Each path is a new rotation, seen through one point. The rows after it are directions, each followed by how far the rotation turns it, in degrees a step (0 if it stays put).
Each turn is a multiple of 5 degrees from 10 to 175, or 0.
Each row of a path follows its step; steps can be skipped.
Path 1:
step 2: [2,26,4,-4,26,47,42,6,10,-12,7,0,-38,6,4,29,-18,24,8,18,-17,-19,21,9,18,-30,-35,40,-4,-3,-24,7,-38,-8,-26,39,-2,39,18,-29,1,3,7,10,8,3,-55,89,-19,-6,-21,-12,-23,-25]
step 5: [15,1,6,-10,26,4,0,18,-12,8,-58,3,38,8,30,-27,-4,-53,30,-1,-3,-10,-30,-9,18,-29,-13,26,28,-40,-50,23,57,-9,-2,-1,48,33,11,-15,4,2,25,-23,-1,53,-9,37,9,24,22,15,-38,-20]
step 7: [-41,11,-45,3,33,9,10,-24,66,-42,3,20,-20,29,-9,25,-15,7,-1,-4,-49,-10,-46,43,-18,-16,-18,4,-24,0,-13,-12,-8,8,-53,-9,-19,-30,-17,9,14,-36,10,-3,23,31,-20,-8,-50,20,-3,-3,-22,-25]
step 16: [-29,-19,5,-16,29,24,5,-10,-37,-1,-16,-36,22,48,-20,-13,-8,29,4,8,-3,-28,61,-5,-12,-36,15,25,26,-4,-24,28,2,-15,-4,11,30,18,9,-31,14,-3,39,-11,14,37,-16,67,-17,60,17,-3,-24,-8]
step 21: [-42,-5,29,-17,47,7,18,-18,66,-19,-18,7,-9,39,-12,-6,0,3,-16,-24,-11,-27,-13,-16,-42,-34,-30,0,-5,-15,24,28,-48,-10,-78,39,22,2,15,11,17,8,-11,-20,-42,5,-8,22,-26,13,-9,4,-9,8]
step 25: [-5,-2,-12,-1,9,-9,37,31,-2,-13,-85,19,13,-1,19,24,-18,-22,14,-5,-70,-1,-38,22,-6,-25,-8,38,3,20,-8,-26,12,-8,-29,0,-39,-24,-3,28,-3,1,12,-39,23,-5,-21,23,-65,4,-5,-19,4,-28]
step 26: [15,-1,8,-23,-12,-9,53,5,28,-17,-21,5,-17,30,39,-24,-36,21,-6,5,-14,15,-22,44,-4,-16,29,11,-11,12,1,48,10,0,-39,-34,-3,-15,-42,29,0,16,-21,-19,5,20,-22,29,-59,-18,-66,-4,20,8]
step 31: [10,11,-11,28,-9,4,11,8,-31,-30,-42,12,-5,-21,23,-30,-52,35,15,26,-43,7,-6,-4,3,-16,-13,-3,-10,-1,-22,15,78,-10,-39,39,1,4,10,-41,-19,2,15,-11,6,64,-20,34,-18,21,-11,16,-20,-30]
Speeds:
[1,-2,9,10,5,-2,-5,-5,3,9,-4,-4,-9,0,-6,7,-2,-3,10,3,0,-5,4,1,-11,8,18,0,13,-17,2,1,6,-7,-5,-12,0,6,2,7,-2,-7,14,-1,-5,-1,4,2,8,-4,6,1,-8,11] | 60
[-4,5,2,1,-1,-4,-1,-8,-16,-4,0,-3,2,-5,4,-1,-8,-12,2,-2,-6,-7,2,6,-5,-2,5,2,-14,4,1,3,-2,8,-2,-12,12,-15,3,4,5,12,4,-6,1,-3,-12,-8,4,11,5,4,-18,-3] | 40
[4,-6,3,-3,5,-7,0,-10,-4,-5,12,-4,-3,-7,12,1,11,-8,-6,-13,-1,-13,-10,-9,7,-8,1,-3,-5,-10,6,-2,0,-2,3,2,2,7,-2,9,2,-4,0,-6,-7,8,4,8,7,-8,-7,15,5,-9] | 45
[-1,3,-5,11,11,6,2,3,-21,6,3,-7,0,15,-8,-4,0,6,-9,-13,7,-6,4,0,-7,3,-6,0,-5,-6,-4,-2,-6,7,-1,3,-8,1,7,-2,-14,12,3,0,4,1,9,9,10,-4,2,-9,3,-3] | 55
[12,10,-8,3,-9,-17,1,5,8,-4,6,9,8,7,-8,3,-5,-1,0,-2,-1,0,-11,2,-1,-3,11,8,-3,-22,-4,3,3,1,-6,6,-2,-9,-1,6,6,8,-12,0,11,3,7,0,-2,-4,-2,-5,-4,1] | 55
[-4,0,3,-8,4,-2,-3,-10,2,3,4,0,6,-6,4,0,13,-4,-4,1,6,5,3,4,-2,7,-8,4,8,-9,-10,-1,-18,-10,-14,-9,0,2,1,-9,-3,-2,-2,-2,15,9,-5,-4,4,6,-18,-6,-7,0] | 130
[8,8,1,-3,-9,10,4,-12,-1,9,0,-20,-1,-9,6,9,5,0,5,-9,1,8,-2,6,-5,-5,4,7,0,-1,-4,0,-1,15,1,4,-1,7,6,-2,2,-1,-12,-12,-10,5,-2,-2,-9,-3,3,-14,2,10] | 45
Path 2:
step 2: [-36,49,-40,35,23,10,-1,-5,20,26,41,28,19,20,8,14,16,-19,4,-1,4,-28,-39,-29,-32,-25,-37,-5,25,11,-29,-40,-19,8,-4,6,-2,31,-15,25,-25,-25,-31,-44,-28,-20,1,-6,-34,-18,-1,-25,-23,26]
step 3: [6,-22,-37,-5,-18,17,-21,21,-26,24,8,8,16,-43,4,-16,2,6,-6,7,-7,-45,8,-48,34,7,-1,-41,16,-2,-14,-1,-35,-4,29,-2,-17,67,7,-56,-2,29,-34,-25,11,-3,10,-6,31,-57,3,-29,-8,25]
step 7: [-24,27,-35,35,5,7,-23,5,40,-26,-33,32,10,24,49,-1,-21,-30,0,-24,43,-36,-3,-10,5,-7,24,-50,-2,5,-17,-33,-10,4,21,-15,-54,47,-4,-7,-5,27,-27,-24,-4,2,-22,2,-3,-17,-9,-22,-18,-25]
step 16: [20,-40,-45,6,-6,-7,-15,-13,-7,3,-20,2,12,59,21,-5,-12,-14,4,7,12,-9,31,14,11,25,21,-55,41,10,13,20,-8,43,21,5,-38,-4,-7,-7,-30,-24,-27,-18,-28,-46,42,25,23,7,-13,-21,-47,22]
step 17: [26,2,-30,37,19,17,0,42,-19,-27,20,11,17,-4,17,-7,22,14,50,-14,-28,16,-1,29,-9,76,-21,-26,17,-10,-18,-50,-23,29,-30,47,4,-1,11,-23,31,-39,-11,11,1,-28,-1,0,-6,-20,4,-21,-7,-20]
step 21: [25,-51,-65,39,40,9,21,32,10,1,16,-29,25,0,18,-33,12,21,-35,9,-21,-15,-2,-13,-20,2,22,-28,8,1,10,-16,18,30,-8,75,-17,10,4,2,5,-8,-4,-18,-18,-26,-29,2,21,10,-21,0,-44,10]
step 29: [44,8,-41,9,-17,-20,-3,-33,-20,14,35,-17,18,-3,21,14,-13,24,-23,-16,12,-52,-17,-19,8,74,-27,-16,-4,24,-39,11,-21,37,-31,38,16,7,-4,-12,-9,-5,8,-34,6,-22,-38,-4,38,-31,10,-18,-32,10]
step 31: [-27,-9,30,36,5,-31,-13,41,8,10,9,18,2,34,-14,15,4,12,11,-11,2,6,-17,-16,33,-3,-28,-12,6,9,31,-17,2,-7,20,0,-51,50,-43,-10,53,-15,-9,18,9,-40,34,3,-52,5,-8,-10,-38,56]
Speeds:
[-2,11,12,-2,3,13,-13,7,12,2,5,-2,4,-3,0,6,6,3,3,4,5,-11,-1,0,-4,-15,6,8,1,-3,5,2,-2,-1,-5,1,4,9,-10,-8,6,9,-3,-4,2,-7,-2,0,2,17,-13,-8,-10,-5] | 60
[1,-6,11,-9,0,-5,-4,-6,-8,-5,-1,4,-6,-8,-11,-8,3,10,13,9,7,-3,-11,4,-12,15,9,-8,1,2,1,-3,-1,-7,-8,-4,-6,6,3,6,-7,-4,-3,3,12,0,5,-11,-5,1,-9,-2,-11,5] | 55
[3,-2,-4,5,-5,-3,-7,-16,1,-7,-12,-10,2,7,-5,-6,5,-5,-3,-1,19,-2,11,-12,-6,-6,2,1,-2,13,-2,4,9,1,6,2,5,-3,-4,2,-6,0,-9,-1,1,2,-2,7,-11,-9,-3,-15,-8,-6] | 160
[-3,5,-9,-3,-3,6,21,6,-10,2,14,-3,-1,-11,0,-8,-10,-10,-1,-4,7,-2,-8,-3,-4,-1,5,10,7,-1,9,3,11,7,1,-7,12,0,4,1,5,4,-10,-2,12,0,10,0,2,-4,6,-4,-9,-2] | 45
[3,0,-4,5,-1,16,-2,-9,-11,-1,1,1,12,-2,-9,5,-2,5,-9,-2,-2,0,5,15,2,7,12,-8,1,-1,2,6,-1,-1,3,-2,-1,-10,-17,6,15,-14,2,-4,3,9,-1,8,8,0,-5,4,-7,-3] | 90
